Here are some numbered points:
-16 90 -19 69 6 -22 14 7 -37 34 39 57 0
19 22 5 -30 -55 50 -8 -33 44 -42 -34 -96 1
-31 5 -16 45 -39 -11 -82 -74 23 -9 -15 -29 2
42 2 42 -61 -46 68 33 0 -23 22 38 -70 3
-1 -24 75 -11 12 -72 -29 -38 -56 7 -1 -32 4
-115 43 -19 -20 27 -58 15 -3 5 -4 -37 30 5
-33 61 44 56 39 -24 13 20 -30 30 -23 48 6
2 -15 60 -2 39 -68 -11 -51 -86 37 22 -22 7
35 -15 57 7 -23 -50 -32 -44 -78 20 48 2 8
4 92 26 57 8 -30 34 -55 -22 26 49 -37 9
-45 47 62 11 -23 26 74 -5 -46 -52 51 0 10
4 20 50 -28 -42 -10 -28 -22 -47 83 54 9 11
45 9 42 -25 -36 8 -51 -79 25 -71 -5 -45 12
54 -16 10 -15 -49 31 -57 -46 48 -41 -32 23 13
-32 43 28 4 55 -91 29 13 3 -35 -19 -17 14
28 40 -10 18 -53 78 -15 -51 29 -69 -47 14 15
-3 -18 68 39 80 -66 39 17 -16 38 -10 39 16
-35 16 3 10 -81 -31 -90 -54 42 -14 -20 1 17
-14 7 50 -60 22 -64 -50 2 31 13 -17 -49 18
-46 34 39 60 42 -32 29 -1 -35 21 -4 53 19
-2 -17 84 -37 -34 -22 7 -52 13 -66 48 30 20
-19 -10 34 -40 34 -94 -75 -28 24 18 -38 -21 21
-19 29 91 -2 -34 6 10 -33 -22 -39 42 -46 22
-96 59 -41 46 28 -42 28 30 -22 -15 -29 -12 23
-46 53 38 58 -59 -9 2 -35 -26 -73 -4 45 24
13 44 3 -16 -45 67 2 -22 28 -48 -34 -90 25
8 -2 38 -12 77 -106 -10 -26 -1 -28 -2 -24 26
-14 24 81 4 39 -79 -24 -18 -27 13 -8 -50 27
-55 52 -25 66 -72 39 -10 19 -66 -14 10 -8 28
-38 27 57 -8 -60 16 -4 -31 22 -92 33 46 29
14 80 -8 8 60 -13 31 2 -33 76 -11 5 30
72 47 6 -17 53 -49 -25 -1 -11 82 3 20 31
-27 -13 22 -57 18 -80 -74 -39 19 32 -46 -23 32
2 76 11 64 18 -29 -24 14 -44 48 29 48 33
44 -40 53 -51 42 -62 -21 27 33 36 -10 0 34
12 9 23 47 -4 -33 -53 23 -82 65 47 -43 35
26 -11 21 -49 -43 68 16 44 -5 1 -2 -101 36
43 -7 62 8 -38 51 31 -20 -40 -22 -16 -95 37
59 5 74 -9 -32 17 -15 -50 -63 -19 -6 -70 38
48 23 43 16 -61 77 26 -14 25 -35 2 53 39
-39 70 51 0 36 -78 14 -9 -49 16 8 -55 40
47 -15 36 -22 -58 56 -23 43 14 -20 3 -88 41
-47 64 32 29 -54 47 24 23 -2 -66 37 19 42
16 42 13 55 78 -55 6 -29 -24 43 3 58 43
-45 26 -40 43 -52 29 -43 6 -22 6 -30 -97 44
-56 67 33 31 -54 41 20 26 -4 -72 41 18 45
-59 63 28 27 -43 31 15 23 -2 -65 35 16 46
-33 47 26 43 62 -66 23 9 -13 -31 -34 -27 47
13 -25 41 -13 75 -75 -60 11 30 -8 20 44 48
18 39 34 25 18 -47 -75 -41 -10 28 66 -19 49
-52 66 45 3 47 -86 -51 -17 -19 8 -2 -21 50
-13 58 58 20 47 -63 40 19 -50 18 8 -65 51
22 8 66 -20 24 -99 -5 -28 30 -47 4 39 52
5 -33 81 20 64 -69 -16 24 4 13 -17 27 53
0 52 8 -25 -51 58 -16 -58 33 -49 -11 -77 54
-25 46 51 -7 38 -75 27 26 -35 9 11 -64 55
-31 75 31 39 63 -67 45 7 -8 -24 38 28 56
-16 66 -10 12 -41 75 28 -41 31 -39 -15 -71 57
-4 35 59 31 65 -81 17 -8 7 -53 -11 25 58
43 8 46 22 -4 -71 -11 -38 -59 22 61 22 59
78 -42 77 -68 -39 23 -22 -30 -10 1 18 -13 60
-49 64 58 76 16 -15 14 29 -35 38 -21 46 61
-11 100 -34 45 45 1 40 11 -8 67 -5 27 62
-45 -11 61 24 59 -73 6 47 -42 47 -11 31 63
12 90 -14 8 69 -9 37 7 -28 81 -17 6 64
24 12 47 -6 -75 29 2 10 -32 -23 -4 -102 65
-28 70 49 47 69 -67 27 -7 -12 -37 11 24 66
New points follow, each followed by the numbers of its five nearest points above, looking only along the 3 directions in which the numbered points spread most, nearest first.
-24 59 47 13 54 -90 29 10 15 -9 29 15 14 47 66 50 58
52 28 39 21 -63 86 29 -11 26 -32 -3 55 39 15 57 54 42
-39 49 50 13 -49 17 -21 -64 12 -64 40 -54 39 15 2 22 54
11 46 0 -14 -45 71 6 -18 27 -47 -35 -92 25 54 1 57 65
6 21 51 -29 -55 -5 -30 -25 -55 89 56 3 11 35 8 49 38
-35 53 75 5 -27 15 11 -37 -20 -63 44 -63 22 39 2 44 10
16 -1 82 -67 -36 -26 15 -32 8 -31 39 -17 2 12 17 20 13
-31 -20 -8 22 -67 -25 -38 -56 -13 6 -65 -58 22 2 38 17 13
8 43 59 26 -10 -58 -2 -32 -62 25 38 -69 11 35 55 8 49
-29 40 10 47 -26 -4 -57 -7 -66 55 55 10 9 51 40 55 30
-48 18 -28 23 -62 -16 -36 -80 23 1 -27 -73 22 2 39 54 17
83 -15 20 -66 -46 55 -28 -48 43 -14 -14 1 12 60 13 1 41
88 -11 67 -44 -29 37 11 -53 -27 -1 41 1 38 60 41 37 65
-39 -20 -12 31 -69 -31 -39 -62 -16 4 -72 -55 22 2 17 38 13
-33 52 -53 72 -13 -15 -39 -55 14 30 -4 -68 9 10 22 44 11
10 66 -12 57 26 -29 13 -1 -28 50 31 53 33 6 61 19 0
-36 48 25 6 67 -98 35 16 8 -41 -27 -13 14 58 47 66 50
8 15 77 7 -39 75 38 -18 -60 -1 12 -60 44 37 65 3 36
2 22 71 -26 63 -100 -5 7 5 20 44 3 53 26 27 50 16
42 14 45 30 -9 -71 -10 -44 -69 21 68 25 59 49 27 55 40
16 -21 38 -5 79 -71 -53 8 29 -6 21 54 48 26 53 52 21
22 27 31 31 -25 73 48 13 -65 -1 8 -67 44 37 65 3 36
5 48 56 29 -8 -58 -4 -32 -58 27 36 -68 11 35 55 51 40
-91 42 35 1 42 -65 -20 27 -18 33 -13 -49 40 55 50 47 51
68 -32 62 -35 -45 51 8 -36 -15 7 22 12 38 60 41 37 65
-39 70 -16 2 -17 70 30 -36 10 -37 -1 -84 57 44 39 28 25
-46 33 34 20 64 -76 2 -41 -49 -12 6 -30 50 14 47 16 40
-15 26 5 7 101 -33 39 7 -5 38 1 37 43 63 16 47 40
-40 49 40 51 -52 -17 2 -34 -20 -71 -3 45 24 46 29 45 42
-33 51 28 12 58 -92 33 10 6 -38 -24 -13 14 47 58 66 50
54 30 53 4 38 -4 12 -40 -1 -30 89 61 14 47 49 50 2
-38 48 28 42 72 -81 22 12 -13 -30 -37 -36 47 14 43 50 66
-22 41 45 53 66 -52 45 12 -22 56 -17 48 43 6 19 33 63
-13 32 14 26 99 -55 15 7 -2 24 18 68 43 16 63 66 56
-22 52 35 29 -39 -9 33 0 -90 31 54 -50 9 30 35 44 64
-37 50 25 11 57 -89 35 12 2 -42 -27 -12 14 47 66 58 5
89 -12 67 -45 -31 37 16 -55 -26 -1 39 5 38 60 41 37 65
51 -15 39 -22 -55 48 -23 34 17 -18 5 -85 41 65 37 36 38
13 48 53 28 -18 -45 -2 -34 -53 18 33 -70 11 35 8 55 49
8 80 7 74 16 -23 -23 14 -48 49 32 57 33 61 6 62 0
5 17 65 65 -10 33 27 -5 -89 -10 -5 -60 44 9 11 22 10
-45 62 45 5 52 -85 -44 -15 -18 11 -2 -15 50 14 16 53 63
-85 56 8 23 49 -57 -14 -42 -28 32 -34 -30 47 40 43 6 33
3 79 65 78 -34 -29 10 -54 -20 -7 9 -11 10 9 22 47 23
68 9 66 -30 -15 46 -29 -33 -36 -8 56 -43 38 37 41 65 3
-32 48 3 52 -31 2 -59 -3 -67 60 61 10 9 30 51 33 64
2 42 39 12 -49 43 -11 33 -47 6 11 -88 44 37 65 3 36
4 -35 80 29 75 -73 -19 29 4 18 -22 32 53 26 48 50 16
-19 52 30 31 -40 -1 28 0 -80 24 47 -43 9 44 30 11 35
-35 10 -26 49 -45 -3 -87 -79 29 -9 -15 -34 2 17 22 20 13
51 -21 36 -26 -58 56 -24 43 19 -23 2 -87 41 65 37 36 1
-3 42 60 36 67 -80 21 -3 12 -58 -11 29 58 14 5 66 47
12 -8 37 -15 79 -108 -15 -30 -3 -30 -6 -29 26 53 48 21 32
-13 42 41 46 65 -52 39 11 -21 58 -16 45 43 63 6 33 19
7 -20 37 -11 77 -71 -59 11 35 -7 19 46 48 26 53 52 21
